In the rows, 128 means zero.
Z: rows in a few groups, each row roughly a mix of its group's directions (some rows in no group)
Z (135 x 12)
[[ 93 169 131 125 128  95 120 118 158  82 132 147]
 [177 108 139 163 130 138 131 154 162 111  98 141]
 [140 162 146 114 104 135 104  78 136 165 107 120]
 [104 126 135  82 139 157 106 132  97 121 174 120]
 [166  75 134 139 118 147 162 108 103 124 149 128]
 [120  78 157 128 155 126 164 148 163 133 144 134]
 [166 121 133 129 122 145  98 177 140 117  97 161]
 [ 90 176 132 130 142 116  92 110 143 146  96 117]
 [137 125 168  85 114 134 146 159  89 144 111 143]
 [128 126 174  86 143 139 148 148 175 140 133 136]
 [153 122 115 169  89 128 140 111 151 128  80 138]
 [174 113 137 150  97 130 139 132 147 113  76 137]
 [ 90  93 150 114 109 144 155 126 135  89 162 127]
 [141  97 147 152  84 146 125  97 124 170 135 111]
 [ 88 125 171 103 112 105 116 129 111  97 135  94]
 [172 170 148  91 132 141 148 125 100 137 108 121]
 [105 145 134 127 137 115 150  83 137 111 156  77]
 [165 125 146 130 118 124 108 172 129 150 105 175]
 [117 121 177 105 138 142 160 172 156 133 115 115]
 [150 146 138  94 145 159 151 124  90 112  85 126]
 [138 123 151 132 134 167 123 155  90 151  78 135]
 [121 117 190 133 146 135 158 151 161 144 143 123]
 [ 86 139 141  95 147 129 118 134 109 133 182 105]
 [105 116 156 113 101 100 145 103 145  78 150 121]
 [119 111 136 153 100 143 162 109 101  82 146 101]
 [102 118 163 113 100  99 124 120 115  95 135  81]
 [133 115 156 143 122 176 120 118 103 109  75 126]
 [140 123 158  94 138 112 151  76 120 153 109 152]
 [154 161  95 137 154 117  83 138 131 158 107 113]
 [125 121 133 124 117 134  93 201 126 144 143 140]
 [164 115 112 168 113 122 148 135 153 133  78 143]
 [ 81 109 137 171 143  89 119 105 142 138 144 121]
 [ 89 106 140 129 107 130 172 109 131  87 155 139]
 [154  93 144 149 103 137 109 173 126 141 111 164]
 [124  86  95 122 103 176 149 124 107 126 138 104]
 [112 148  90 121 107 120 117 106  82  86 116 118]
 [179 139 118  81 147 155 139 121 104 127 106 138]
 [137 126 159 107 151 150 156 167 169 157 139 123]
 [114 140  85 150 135 124  86 119  76 129 141 127]
 [114 143 168 105 107 100  94 123 117  94 144  97]
 [161 138 131 137 152 126 100 146 123 189 110 147]
 [128 149 161 144 154 162 119 151 109 133  83 100]
 [ 99 134 123 172 120  96 103 140 160 145 163 116]
 [ 95 101 129 122 127 117 170  78 100 127 124 109]
 [171 152 133 102 149 170 151 133 101 136 103 143]
 [126  96 162 141 114 154 131 141 109 131  70 143]
 [ 83 178 122 126 148 133 100 142 140 123  92 131]
 [122 149  89 147 122 132 105 104  68 111 126 123]
 [ 97 136 137  72 147 142 123 126  91 134 163 126]
 [169 125 106 139 145 153 156 118 136 151  97 170]
 [ 98 141 121  88 153 149 111 109  98 133 173 132]
 [101 144 110 162 152 114 123 119 153 112 173  94]
 [116 125 162 101 112 121 110 120 120  74 133  86]
 [134 147  86 114 145 105 102 162 147  91 152 119]
 [ 86 129 137 146 137 123 170  88 142 131 144  91]
 [158  65 125 123 119 126 157 113 117 111 157 140]
 [114 112 170 114 140 137 160 154 180 139 116 138]
 [ 87 178 123 122 144 126  94 139 139 132  91 118]
 [141 114 138 180 139 162 155 123 117 161 111 154]
 [160 160  95 143 148 113  97 140 124 161  95 114]
 [160  63 127 121 114 132 158 134 106 128 149 129]
 [163 142 160  93 124 135 168 153 110 155 119 147]
 [145 120 138  76 120 138 135  81 124 129  96 157]
 [151 113 129 177 129 116 161 119 164 123  86 129]
 [ 91 134 145 108 152 138 166  93 128 113 146  89]
 [124 147 118 176 167 131  95 110 148 134 156 106]
 [101 103 132 143 107 155 182 112 119  95 144 137]
 [135 128 103 114 127  82 113 132 168 133 177 113]
 [146  80 134 141 126 133 135 141  99 178 131  96]
 [131 165  99 101 160 105 102 139 122  96 119  96]
 [112 108 110 138 103  84 148 122 157 103 169 114]
 [123  97 154  92 121 146 153 160 173 134 112 139]
 [101 108 144 120 100 144 160 109 134  69 128 119]
 [109 100 122 123  95 144 154 103 143  71 134 119]
 [119 158  87 117 168 119  99 134 132  84 124 115]
 [138 148 162 134 159 153 170 154 155 157 116 124]
 [149  72 132 152 111 140 156 101 118 113 159 136]
 [130 110 143 155 160 153 151 141 103 182 113 134]
 [ 99 126 147 145 123  98 139 100 134 112 160  75]
 [143  81 126 112 140 172 163 117 115 100 126 109]
 [141 118 112 141 119 172 118 132  92 134  72 139]
 [134  95 113 148 108 150 158  77 124 109 128  97]
 [149 167  97 137 160 115 103 125 125 176 126 145]
 [116 112  93 147 109 144 115 168 146  81 152 133]
 [135 120 149 115  91 139 115  69 140 160 112 138]
 [143 111 162  98 110 134 146 140 105 152  96 172]
 [165 107 134 173 119 101 146 137 151 130  88 141]
 [106 140 159 117 126  90 119 110 127  94 149  80]
 [132 122 103 155  98 133 136 103  66 104 120 126]
 [157 139 150  90 138 152 160 104 101 129  94 147]
 [148  72 139 138  95 144 157 105 125 119 150 148]
 [112 159 108  94 142 104 115 145 157  86 127 156]
 [118 131 155 152 140 138 126  91 121 190 107 128]
 [137 127 136 103 115 160 163 147  81 146 104 156]
 [120 150  72 150 124 112 108  97  95 112 146 126]
 [156 133 134  87 104 169 132 101 113 121  90 141]
 [138 110 143  94 101 141 137 142  87 138  89 163]
 [159 145 152 100 111 162 158 151  96 136  99 124]
 [ 85 153 152  93 148 123 114 138 112 143 172 122]
 [136 171 124 137 152 115 121 162 101 157  87 112]
 [ 95 125 153 112 104  96 120 108 109 103 146  83]
 [107  84 149 120  95 124 163 119 147  96 152 139]
 [ 99 157 122 113 154 112 123  98 122 126 180  97]
 [142 103 163 133 141 146 172 120  96 166 113 142]
 [142 129  92 124 156 111 182 133 150 142 114 159]
 [131 120 131  95 102 152 154 148  72 127 102 141]
 [161 140  86 143 134 154 139 144 142 168 116 163]
 [ 58 120 146 105 125 108 136 129  98 137 135 119]
 [ 80 115 117  99 117 139 120 111  83 136 164 117]
 [136 146  86 116 146 137 106 126 160  86 142 164]
 [130 122 151 110  92 151 118  80 129 162  95 136]
 [128  76 133 119  82 131 144 123  94 111 104 112]
 [132 165 100 108 124 113 111 151 150  74 145 132]
 [120 146 101 176 160 131 117  98 161 123 152 113]
 [ 96 138 156 103 124 101 101 121 117  84 137  94]
 [159 124 142 165 101 110 145 139 159 130  79 137]
 [144 136 124 132 147 126  96 151 129 137  99 193]
 [151 118 130 105 107 140 104  71 133 167 111 124]
 [153 172 120 126 144  93 105 148 127 141 119  82]
 [145 141 100 168 106  92 104 134 151 117 145  92]
 [113 153 134  89 157 125  99 137 106 136 180 128]
 [102 118 144 121 109 155 176 134 108  84 140 107]
 [165  76 135 120 108 133 163 113 104 110 147 126]
 [128 145 129  78 144 150 105 118 101 119 177 116]
 [ 77 124 125 132 118 111 153  85 115 133 149  92]
 [170  76 129 131  90 139 137 109 125 141 156 126]
 [117 127  93 174 148 133  86 113 154 117 129 102]
 [122 142 170 100 154 126 152 172 153 157 128 127]
 [127 128 109  96 154 162 104 132 108 117 183 116]
 [122 138 122 141 170 131 162 149 125  79 140 163]
 [160 104 142 159 112 113 136 164 153 115  83 130]
 [178 134 153 159 120 117 126 119 156 123  92 158]
 [105 109 101 168 133 102  98 117 155 114 166 117]
 [176 133 132 169 107 117 136 144 167 129  96 129]
 [118 126  92 128 102  78 151 116 147 103 163 120]]
one row of each group, then the others: which group is each in?
[115 148 128 115 156 135  87 180 132 143 146 160]	G
[104  96 147 114 100 138 161 110 151  82 146 131]	Q
[145 151 126 164 124 114 143 140 140  89 183 129]	M

[123 133 157  90 108 137 176 133  95 126 113 159]	Q
[ 99 116 161 106 114 113 117 135 112  98 155  79]	G
[116 155  97 133 155 135  98 125 160 105 146  83]	Q
[139 125  84 127  85  94 123 116  88 105 124 120]	Q
[164 118 127  81 122 159 152 150  96 118 102 127]	M
[ 69 137 135 115 132 124 142 114 125 121 158  81]	G
[151 131 150 121 121 163 132 140 101 128  64 120]	Q
[144 102 120 131 114 159 116 132 113 144  67 158]	Q
[ 99 185 126 119 131 119  88 123 143 136  98 110]	M
[150 173 140 122 155 146 105 163 165 132 151 135]	G
[101 119 100 160 133 131 101 132 158  94 112  86]	Q
